Each path below is one point turned by a fixed rotation once a step. After each direction that follows a path, write how fast that rotation turns it, in deg/step (0 if it stays still).
Each turn is a multiple of 5 degrees from 10 to 175, or 0.
Each row of a path follows its step; steps can be skipped.
path 1
step 0: [-0.975 -0.577 0.397 1.363 -0.865 -2.240 -0.283 -0.535 1.804 -0.232 -1.684 -0.274 -0.746 0.737 -2.838 -0.286 -0.823 1.678 -1.737 0.251 -1.440 -2.994 -0.845 2.458 -0.525 -0.715 1.794 0.820 0.770]
step 1: [-0.884 0.725 1.955 -1.209 -0.813 -0.690 -0.444 0.970 -0.479 -2.034 -1.749 -1.495 -1.302 1.976 0.716 -3.028 0.092 1.849 -1.357 0.491 -1.380 -0.910 -2.153 1.794 0.414 -1.451 -0.854 0.451 -1.255]
step 2: [-0.549 -0.401 1.693 0.628 -1.288 -1.134 -0.025 0.196 1.841 -1.503 -0.889 0.846 -3.373 -0.581 0.357 -2.984 -0.848 -0.491 -0.651 -0.480 -1.633 0.519 -1.538 -1.142 0.896 1.401 -0.714 2.560 0.662]
step 3: [0.022 0.671 -1.953 0.419 1.475 -1.016 -0.049 1.650 1.087 -0.500 -2.198 1.222 -1.195 0.804 -0.342 -1.088 -1.753 -0.005 -2.256 -1.904 -2.877 -1.084 -1.231 -1.713 -0.025 -1.490 1.940 1.304 0.295]
step 5: [-2.230 -0.709 0.886 0.998 -0.050 -1.396 1.923 -0.055 -0.186 -0.456 -2.251 0.727 0.203 -0.897 0.550 -1.523 -0.469 -0.500 0.045 1.621 0.993 0.690 -3.212 -2.075 2.330 -2.004 -0.003 1.926 0.258]
step 6: [-0.649 0.349 -1.276 0.474 0.346 -2.916 1.580 0.047 2.965 -0.455 -1.027 0.059 -0.756 0.685 -0.356 -0.229 1.998 -0.489 -1.668 2.687 -0.277 -0.822 -1.473 -2.529 -1.285 -0.894 1.113 0.660 1.034]
step 7: [-0.879 1.997 1.842 -1.496 1.145 -0.854 0.509 -0.592 2.675 -1.840 -0.084 1.742 1.195 1.160 -1.996 -1.427 1.174 -1.073 -1.884 0.316 0.622 -0.539 -1.668 0.572 -0.224 -2.271 1.464 -0.250 -1.321]
step 8: [-0.094 0.605 2.429 -1.765 -2.975 -2.564 0.286 -0.989 0.606 0.398 -1.107 1.777 0.628 -0.483 -1.054 -0.461 0.475 1.193 -0.456 -0.308 0.799 -2.071 -2.324 -0.172 0.869 -0.165 0.307 2.818 -0.212]
step 9: [-0.318 1.802 -0.518 2.016 -2.353 -2.712 1.621 0.529 0.948 -0.951 -0.962 0.748 -0.300 0.059 0.922 -1.706 0.079 0.275 -1.640 -0.265 -0.902 -2.468 -0.076 0.503 -1.293 -1.995 -2.020 1.288 -0.904]
step 10: [-0.914 1.950 1.103 -0.826 1.728 -0.514 0.717 -0.411 2.098 -0.741 1.702 1.195 -3.358 -0.166 0.619 -1.613 -0.530 1.732 -1.411 0.469 -1.176 -2.490 -0.827 -0.392 0.051 -0.289 -0.497 0.896 -2.235]
[-0.561 -0.810 -0.013 0.041 -0.271 0.483 -1.040 0.278 -0.235 0.595 -0.051 0.403 0.984 0.296 -0.444 0.205 0.001 0.678 -0.408 -0.694 0.700 -0.235 -0.462 0.707 -0.301 -0.176 0.834 0.577 -0.522] : 95
[1.171 -0.582 -0.158 -0.465 1.012 0.267 -0.119 -0.112 0.668 -0.274 -0.167 0.039 -0.110 -0.169 -0.608 -0.349 0.151 -0.990 0.230 -0.429 -0.070 -0.105 -0.075 -0.482 -0.816 0.527 0.390 0.479 -1.060] : 90
[0.995 -0.365 -0.591 0.419 -0.243 -0.998 -0.281 0.129 0.267 0.704 -0.459 -0.938 0.207 -1.015 0.011 0.020 0.171 0.380 -0.056 -0.574 -0.277 -0.301 0.109 -0.276 -0.299 -0.939 0.407 -0.106 0.812] : 125
[0.070 -0.435 -0.076 0.079 -0.200 0.170 0.198 -0.246 -0.075 0.830 0.526 -0.627 0.124 0.171 0.532 0.581 -0.440 -1.431 -1.003 0.837 0.069 0.221 -0.510 -0.284 0.636 -0.348 0.833 -0.157 -0.326] : 45
[0.830 0.115 -0.458 -0.502 -0.438 -0.170 0.091 0.098 -0.491 0.053 -1.126 0.251 0.164 1.238 1.035 -0.082 0.014 0.531 0.197 0.579 0.200 -0.591 0.315 -0.449 -0.152 0.550 0.836 -0.297 -0.153] : 140
